[[-26.0  50.8 -41.8 -61.9  46.0 -36.1 -65.8]
 [-43.0  34.6 -81.9 -58.2  -7.8 -54.7  39.5]
 [ 30.1 -30.7  72.9  -1.2  18.8  16.2 -61.7]]
|
[[-26.0  50.8 -41.8 -61.9  46.0 -36.1 -65.8]
 [ 30.1 -30.7  72.9  -1.2  18.8  16.2 -61.7]]

[[-65.4 -10.6 -39.8 -26.1 -66.9 -26.0 -31.7 -58.3 -25.5]
 [ 76.0 -34.9  47.6  62.5  72.0  44.9  63.9  63.0  45.7]
 [-63.6  30.8 -25.4  -9.8 -53.7 -37.4 -31.7 -47.0 -48.7]
 [-60.4  45.5 -53.9 -57.0 -61.6 -60.6 -68.1 -68.0 -63.6]]
|
[[-65.4 -10.6 -39.8 -26.1 -66.9 -26.0 -31.7 -58.3 -25.5]
 [-63.6  30.8 -25.4  -9.8 -53.7 -37.4 -31.7 -47.0 -48.7]]

[[-44.2  31.3  43.5 -12.9 -38.0  19.8   6.0 -51.2   9.7  16.3  62.6   1.1
   29.2]
 [ 43.0 -41.7 -38.3  13.7  49.6 -18.1  -6.4  51.1 -21.1  29.1 -65.2  40.6
  -15.7]
 [ 14.6 -33.2 -18.8 -68.7  13.2  -2.7  30.9  16.6 -38.2 -23.3 -49.2   2.1
   38.3]
 [-21.1   2.1  14.0 -35.6  -3.5  -1.1 -12.0 -31.6 -35.1 -13.5  39.7 -36.5
    8.2]]
|
[[-44.2  31.3  43.5 -12.9 -38.0  19.8   6.0 -51.2   9.7  16.3  62.6   1.1
   29.2]
 [ 14.6 -33.2 -18.8 -68.7  13.2  -2.7  30.9  16.6 -38.2 -23.3 -49.2   2.1
   38.3]]

[[-62.4   9.1 -51.8   9.9 -61.6 -31.8 -29.7   8.1 -62.6]
 [ 33.3  -3.8  34.3   1.3  45.6  20.0  20.1  -6.6  42.2]
 [-27.4   1.7 -15.0   7.7 -23.4 -11.7  -7.3   0.3 -15.8]
 [-38.6   3.8 -41.6  -3.9 -46.1 -25.0 -24.1   7.2 -50.8]
 [ 51.0  -4.1 -27.4 -40.9 -20.0  -4.0 -20.1  10.6 -40.9]
 [ 71.7  -5.3  15.2 -34.6  17.4  15.0   5.1   4.6  12.1]
 [-42.3   3.7  -0.9  23.9 -18.0  -9.3   3.2  -5.0   5.5]
 [-24.5   0.4  40.2  33.8  48.9  19.1  25.4 -11.0  52.7]
 [ 16.2  -2.1 -29.3 -32.4 -26.2 -10.8 -19.5   9.0 -40.3]]
|
[[-62.4   9.1 -51.8   9.9 -61.6 -31.8 -29.7   8.1 -62.6]
 [-27.4   1.7 -15.0   7.7 -23.4 -11.7  -7.3   0.3 -15.8]
 [ 51.0  -4.1 -27.4 -40.9 -20.0  -4.0 -20.1  10.6 -40.9]
 [-42.3   3.7  -0.9  23.9 -18.0  -9.3   3.2  -5.0   5.5]
 [ 16.2  -2.1 -29.3 -32.4 -26.2 -10.8 -19.5   9.0 -40.3]]

[[-66.0 -10.8  13.6  79.2 -40.9  33.8]
 [ 64.7  -5.6  36.4  26.2 -75.2  14.1]
 [ 24.4 -53.4  76.2 -22.3 -65.0 -65.4]
 [ 51.7 -11.1 -22.4 -41.5 -65.8  43.3]
 [ -0.1 -25.9  39.0  75.3 -71.8 -77.0]
 [-52.3  50.4 -70.4  32.4  78.9   8.3]
 [ 79.8  37.5  42.1  35.2 -46.8  12.0]
 [-27.1 -79.7  63.8 -80.7  48.7  47.6]
 [-41.7 -77.7  13.0  51.0 -32.3 -48.4]
 [  0.9  66.7 -77.3  11.9 -69.9 -70.2]
 [-31.4  33.8  20.2 -38.4  17.1  53.1]]
|
[[-66.0 -10.8  13.6  79.2 -40.9  33.8]
 [ 24.4 -53.4  76.2 -22.3 -65.0 -65.4]
 [ -0.1 -25.9  39.0  75.3 -71.8 -77.0]
 [ 79.8  37.5  42.1  35.2 -46.8  12.0]
 [-41.7 -77.7  13.0  51.0 -32.3 -48.4]
 [-31.4  33.8  20.2 -38.4  17.1  53.1]]

[[ 50.0  38.2  63.0  34.8 -17.9 -23.0  40.6   1.9]
 [ 47.8 -35.4  27.4 -10.4  42.1  61.7 -19.4 -68.5]
 [-34.7  48.8  45.9   0.0 -53.6 -15.7 -45.2  29.6]
 [ 73.2 -54.7  63.7 -28.2  27.0 -62.1 -49.9  38.1]
 [ -6.3 -31.4 -48.3  14.2  27.7   1.4  37.5 -25.9]
 [-40.0 -55.8 -61.0  -3.0  28.6 -41.0  -8.6  12.9]
 [-58.9 -53.2 -64.3  30.7  45.3  42.8  49.3 -61.4]
 [ 47.2 -43.8  45.8 -34.1  40.9  10.0 -30.7   0.7]
 [ -4.0   6.9  -5.2  21.3 -18.7 -41.6  56.6  27.4]
 [-15.5 -63.0 -41.1  31.3 -19.7 -60.1  -9.0  39.9]]
|
[[ 50.0  38.2  63.0  34.8 -17.9 -23.0  40.6   1.9]
 [-34.7  48.8  45.9   0.0 -53.6 -15.7 -45.2  29.6]
 [ -6.3 -31.4 -48.3  14.2  27.7   1.4  37.5 -25.9]
 [-58.9 -53.2 -64.3  30.7  45.3  42.8  49.3 -61.4]
 [ -4.0   6.9  -5.2  21.3 -18.7 -41.6  56.6  27.4]]

[[-63.3  40.2 -52.1   8.5 -12.6  30.5 -68.5]
 [ 13.9  -3.5  56.3  47.0  31.5 -40.4 -13.5]
 [ -5.9   2.1  32.1  48.0  25.0 -27.8 -29.1]
 [ -5.5  43.9  38.6  85.7  56.4 -55.0   3.5]]
|
[[-63.3  40.2 -52.1   8.5 -12.6  30.5 -68.5]
 [ -5.9   2.1  32.1  48.0  25.0 -27.8 -29.1]]
---
[[ 53.7  64.0  39.2  -2.1  -3.2]
 [ 79.1 -43.1  79.1 -14.4 -81.2]
 [ 74.2 -38.8  77.2 -15.9 -76.7]]
|
[[ 64.0  39.2]
 [-43.1  79.1]]

[[ 67.3 -69.0  64.3 -68.5]
 [-68.3  60.9 -70.9 -59.6]
 [-69.8  69.5  63.1  74.5]]
|
[[-69.0  64.3]
 [ 60.9 -70.9]]

[[ 84.9 -20.3 -23.3]
 [-15.1   1.8  67.9]
 [ 73.8  15.4   3.9]]
|
[[-20.3 -23.3]
 [  1.8  67.9]]

[[ 58.8 -51.4  59.2]
 [-25.3 -53.9 -42.4]
 [  2.3  74.4  -7.2]
 [-40.0 -32.0 -53.2]
 [-12.8  73.1   3.0]]
|
[[-51.4  59.2]
 [-53.9 -42.4]]

[[ 18.5 -18.5   4.3 -11.2  26.1]
 [ 39.1  44.7  62.4  -6.2   1.1]
 [-28.7  51.1 -30.6  35.7 -38.3]
 [  2.5 -26.6 -31.3  -3.4   8.8]
 [-38.5 -30.4 -83.4   3.6  -0.6]]
|
[[-18.5   4.3]
 [ 44.7  62.4]]

[[ 37.8  68.3  22.0]
 [  4.5  -3.2 -15.0]
 [  2.5  -1.2  -7.9]]
|
[[ 68.3  22.0]
 [ -3.2 -15.0]]

[[ 16.7 -67.1  61.9 -73.0]
 [ 38.6  11.7  68.1  -1.9]]
|
[[-67.1  61.9]
 [ 11.7  68.1]]
